[5453 8193 4628 3962 6924 1887] Answer: 3962
[9015 7125 2253 9688 5313 3069 4029] Answer: 5313
[705 839 894 466 995 219 383] Answer: 995
[-24 -23 -18  27 -12 -35 -19] Answer: -12
[1 9 4 4] Answer: 9
[153 204 234  42  62 106] Answer: 42
[77 60 15 34] Answer: 60
[12 76  2 67 82] Answer: 2
[-17 -35  27 -23  -8 -27] Answer: -23
---
[54, 56, 79, 57, 13, 40, 23] ans = 57

[[75, 34, 60, 41, 45],
 [58, 42, 40, 65, 28],
 [57, 41, 36, 65, 24]] ans = 40

[-530, 579, -713, 191, 692] ans = -713

[-27, 6, -2, 30, 8] ans = -2

[30, 80, 79, 87, 20] ans = 79

[[-240, -743, -854, 745, -778],
 [-162, -250, -361, -118, -208],
 [-55, 4, -255, -95, -212]] ans = -361

[-14, -42, -33, 5, 28, -23, 40] ans = 5

[538, -47, -914, 110, 271] ans = -914

[3, 7, 0, 7, 7] ans = 0

[34, -22, -8, -32, 21] ans = -8
---
[ 34.9  -9.6  32.8 -17.5  15.9 -54.5]
-9.6
[ 24.6  34.2 -64.5  60.5   5.8  54.1  46.8]
-64.5
[ -6.7 -11.4   0.0   4.8 -57.7  41.1]
-11.4
[-60.5 -63.4   5.9 -70.8 -57.4 -65.7]
-63.4
[-50.6   2.0 -26.5   0.0  17.3 -55.9 -34.2]
-26.5
[-43.2 -46.1  28.7  63.8  24.3 -66.9]
-46.1
[-43.3 -28.1  53.2  -0.7 -33.6  32.2]
-28.1
[ -7.3   5.4  72.2  12.6 -64.6]
-7.3
---
array([[3276, 2300, 6327, 7770, 6332, 5737, 8006],
       [4583, 5117, 8233, 5814, 7352, 3610, 7290]]) Out: 3276, 7290

array([[3, 1, 5, 7],
       [6, 7, 7, 5]]) Out: 3, 5

array([[2044, 7190, 4716, 1928],
       [4059, 3298, 8551, 2320]]) Out: 2044, 2320

array([13, 94, 42, 16]) Out: 13, 16

array([81, 12, 20, 73, 10,  0]) Out: 81, 0

array([810, 210, 395, 786, 835]) Out: 810, 835

array([3, 8, 2, 3, 2, 9, 9]) Out: 3, 9

array([77, 20, 51, 80, 82, 19]) Out: 77, 19

array([ 257,  892, -206, -634, -270]) Out: 257, -270
---
Input:
[[429 695 383 295 562 673 587]
 [647 932 350 236 449 430 517]
 [545 656 395 501 380 427 606]]
Output: 236, 932

Input:
[[16 63 50 85 64]
 [71 44 99 68 56]
 [48 44 47 41 55]]
Output: 99, 99

Input: [-18 -39  26 -19 -49 -28  -4]
Output: -19, 26

Input:
[[5151 5111 7232 8343 9213]
 [4835 1195 4766 6107 3889]
 [7414 6672 5102 3218 1921]]
Output: 4766, 9213

Input: [ 40 129 182  58 221]
Output: 182, 221

Input: [ 49 821 521 801 113]
Output: 521, 821
---
87,34,91,198,155
151,207,188,137,153
Answer: 137

4,4,5,6
8,4,4,0
Answer: 4

-39,0,1,23,10,41
18,11,48,5,12,10
Answer: 12

17,40,78,72
64,70,65,81
Answer: 65

-43,-409,-242,-953
508,-45,-193,-530
Answer: -193

-17,-26,-50,-27
-3,-44,39,-27
Answer: 39

-29,10,-40,42
-7,16,-2,-11
Answer: -2
---
[[ -2.0   4.8  -3.8   0.0  -1.8   2.8  -4.4]
 [-14.2  30.2  -4.2  30.3  65.6  -9.7   3.3]] Answer: 2.8

[[-16.3 -61.5  -6.7   6.5]
 [ 23.2  14.9  11.5  43.1]] Answer: -6.7

[[ 34.1 -28.0 -16.5 -40.4]
 [ 16.2 -48.4 -66.8 -28.9]] Answer: -16.5

[[ 18.4   5.5   8.3  -3.2  15.6  -6.1   0.3]
 [ -5.2 -53.7 -37.2  10.0  44.6  -3.1   5.4]] Answer: -6.1

[[-15.9 -15.6 -15.8  23.0]
 [-49.7 -51.8  60.4   2.5]] Answer: -15.8

[[ 25.3  62.2  36.4 -32.4]
 [-41.3  22.0  17.0  35.8]] Answer: 36.4

[[ 13.4   4.6 -47.8 -20.7  52.9 -38.0 -25.6]
 [ -8.0  -3.6 -16.4 -29.9  19.2 -33.1  -5.5]] Answer: -38.0

[[23.8 12.7  5.5 22.1 36.2]
 [39.1 16.4 27.9 56.7 63.5]] Answer: 22.1
---
Q: [-167.21  126.93   29.11  111.90]
A: 111.90

Q:
[[ -40.8  168.5 -160.3   47.9]
 [-130.7 -179.9   11.3   33.7]]
A: -130.7

Q: [ 1.64 -1.52 -1.45 -1.58]
A: -1.45

Q: [ 132.4 -100.5 -141.9  -48.1   35.0 -161.9]
A: -100.5

Q: [ 0.10  0.12 -0.09  0.13]
A: 0.12

Q: [ -8.31  16.49   9.25 -11.12]
A: 9.25

Q: [ 0.09 -0.07  0.13 -0.16 -0.02 -0.05]
A: -0.05

Q: [ 1.080 -1.694  1.403  0.713  1.233]
A: 1.080
